Small tables with named rows and columns. After each table, cells are looked up by row and column.

Table Kom
,Duza,Goz,Bobi,Gozut,Pefabam,Lumepun,Tepu,Bokufep,Pel,Reviz
Mivenir,163,-84,-163,358,-193,-642,-153,-85,-390,-458
Kav,-233,-59,-207,-77,106,-709,-271,-226,-329,-163
Nulete,-140,238,-98,-196,-633,-541,-64,-141,766,405
Rikiliv,-233,312,-185,-473,106,463,231,410,219,-269

What is the Bokufep of Nulete in Kom?
-141
What is the Lumepun of Rikiliv in Kom?
463
What is the Lumepun of Nulete in Kom?
-541
What is the Reviz of Kav in Kom?
-163
What is the Pel of Mivenir in Kom?
-390
What is the Duza of Kav in Kom?
-233
What is the Bobi of Nulete in Kom?
-98
What is the Gozut of Kav in Kom?
-77
What is the Duza of Nulete in Kom?
-140
What is the Reviz of Nulete in Kom?
405

Vid.tsv
	Boz	Mol	Suvabe	Libemos	Balipig	Nir	Bugufez	Mave
Gunope	182	-162	-118	121	71	208	122	-57
Bov	-40	-173	-221	19	-99	-54	-64	-62
Kazuk	480	-641	283	193	597	108	563	-825
Detisom	-156	128	255	-482	-77	3	-160	-178
Zaf	-121	-95	-126	-111	-128	-109	-125	-83
Fugav	-396	125	-456	-150	-515	-204	-460	338
Feb	274	-233	-104	178	152	270	210	-118
Kavag	-106	-107	-81	-107	-90	-123	-97	-123
Ver	-85	-84	-120	-85	-106	-62	-97	-60

What is the Nir of Feb in Vid?
270
What is the Suvabe of Gunope in Vid?
-118
What is the Mave of Fugav in Vid?
338
What is the Bugufez of Detisom in Vid?
-160
What is the Mol of Kavag in Vid?
-107
What is the Mave of Zaf in Vid?
-83
What is the Balipig of Feb in Vid?
152
What is the Boz of Kazuk in Vid?
480
What is the Libemos of Feb in Vid?
178
What is the Libemos of Kazuk in Vid?
193
What is the Suvabe of Fugav in Vid?
-456
What is the Boz of Detisom in Vid?
-156
What is the Libemos of Zaf in Vid?
-111
What is the Nir of Fugav in Vid?
-204

Table Tos
         Kufituz  Buko
Mevelol     7.50  1.49
Lozopi      5.24  4.41
Mur        -8.76  8.78
Fomi        7.89  9.35
Tar         0.11  6.26
Nes         5.42  6.42
Bilu        4.88  6.08
Betedo      5.97  4.74

What is the Buko of Tar in Tos?
6.26
What is the Buko of Mevelol in Tos?
1.49
What is the Kufituz of Mur in Tos?
-8.76
What is the Buko of Bilu in Tos?
6.08
What is the Buko of Lozopi in Tos?
4.41
What is the Kufituz of Nes in Tos?
5.42
What is the Kufituz of Tar in Tos?
0.11
What is the Buko of Mur in Tos?
8.78
What is the Kufituz of Betedo in Tos?
5.97
What is the Kufituz of Lozopi in Tos?
5.24
What is the Buko of Fomi in Tos?
9.35
What is the Kufituz of Mevelol in Tos?
7.50

Regun =
	Mev	Dukidip	Nog	Bugusen	Pido	Dab	Vukofel	Subeno	Buk	Muman
Bep	8042	7019	5696	6746	7228	7225	6727	5868	7899	6822
Gaf	7229	6008	7662	5339	7117	6086	7748	7973	7135	6190
Gaforu	5668	9720	5504	6408	7880	8756	7111	6929	6012	5713
Pof	6069	5623	2094	6627	5448	5334	3946	3665	5010	5644
Tos	6983	5240	4447	6650	8578	7500	5785	6899	5002	7087
Fevote	5065	5718	7828	7631	6007	6086	7713	7291	5155	7211
Lolopun	7503	7223	7762	4546	5984	6463	8450	9355	6799	5474
Mulel	8551	6388	8294	7610	8048	6355	6961	6424	6950	6683
Mazene	6257	5461	3640	8783	6236	5190	4107	5022	5491	6002
Sig	6716	6449	5986	4210	6559	5299	6782	5934	4961	7301
Gavora	4652	5809	5481	6672	7585	6013	7035	7222	7928	6023
Lam	6932	6164	4491	4067	1890	8442	6707	6576	7885	4166
Seka	4763	5957	6910	7227	5819	6238	7636	6352	5444	8165
Zufezo	7446	5573	7673	4644	6751	7224	6966	8272	6446	5431

Pido of Bep is 7228
Dukidip of Zufezo is 5573
Subeno of Fevote is 7291
Dab of Mulel is 6355
Bugusen of Lam is 4067
Subeno of Sig is 5934
Pido of Lolopun is 5984
Dab of Gaf is 6086
Dukidip of Tos is 5240
Buk of Lolopun is 6799
Dab of Seka is 6238
Bugusen of Lolopun is 4546
Dab of Mazene is 5190

Bimur =
columns: Tatazo, Vitu, Sazirup
Lirak: [96, 90, 96]
Saz: [96, 98, 86]
Suv: [97, 109, 86]
Vuda: [126, 102, 71]
Kofo: [76, 100, 110]
Pup: [215, 87, 57]
Nanedur: [157, 113, 56]
Lon: [252, 199, 240]

Vitu of Vuda = 102
Sazirup of Kofo = 110
Sazirup of Lon = 240
Sazirup of Vuda = 71
Vitu of Saz = 98
Vitu of Pup = 87
Sazirup of Suv = 86
Tatazo of Kofo = 76
Sazirup of Nanedur = 56
Which row has the largest Sazirup? Lon

Virilog:
|  | Sep | Lodibin | Fotunu | Degadi | Sogeba | Piv | Ran | Mon |
|---|---|---|---|---|---|---|---|---|
| Bar | 60.028 | 58.223 | 47.326 | 48.023 | 64.969 | 55.838 | 52.663 | 52.050 |
| Vam | 64.954 | 39.143 | 53.095 | 62.577 | 49.443 | 74.780 | 51.300 | 45.899 |
| Fas | 60.902 | 58.404 | 51.439 | 50.529 | 62.842 | 56.392 | 44.265 | 48.798 |
| Fazamo | 46.421 | 50.310 | 51.421 | 53.314 | 46.981 | 50.719 | 48.554 | 49.542 |
| Gibo | 15.510 | 72.522 | 85.540 | 12.580 | 72.607 | 53.093 | 19.395 | 71.734 |
| Fuvinu | 42.991 | 78.244 | 55.294 | 49.446 | 47.936 | 36.792 | 25.157 | 47.596 |
| Tega | 54.713 | 56.365 | 54.158 | 51.365 | 57.242 | 54.485 | 50.896 | 52.886 |
| Fove | 49.549 | 48.890 | 52.158 | 54.002 | 53.154 | 53.417 | 53.418 | 52.186 |
| Palavop | 55.843 | 49.363 | 60.944 | 46.387 | 67.537 | 62.615 | 47.623 | 54.066 |
| Kob | 60.186 | 54.649 | 52.978 | 51.037 | 56.479 | 54.941 | 45.358 | 54.407 |
| Mavusu | 35.699 | 87.939 | 36.841 | 46.956 | 27.666 | 24.227 | 54.004 | 47.927 |
| Mabavi | 50.298 | 50.747 | 51.469 | 54.990 | 51.240 | 49.783 | 44.367 | 54.572 |
| Fono | 97.477 | 48.581 | 60.674 | 69.002 | 83.177 | 96.330 | 50.072 | 25.416 |
| Butelaf | 51.646 | 53.129 | 52.132 | 55.505 | 61.091 | 51.779 | 46.081 | 51.693 |

Fazamo, Piv -> 50.719
Palavop, Sep -> 55.843
Bar, Sep -> 60.028
Fove, Piv -> 53.417
Fazamo, Fotunu -> 51.421
Mabavi, Lodibin -> 50.747
Butelaf, Sep -> 51.646

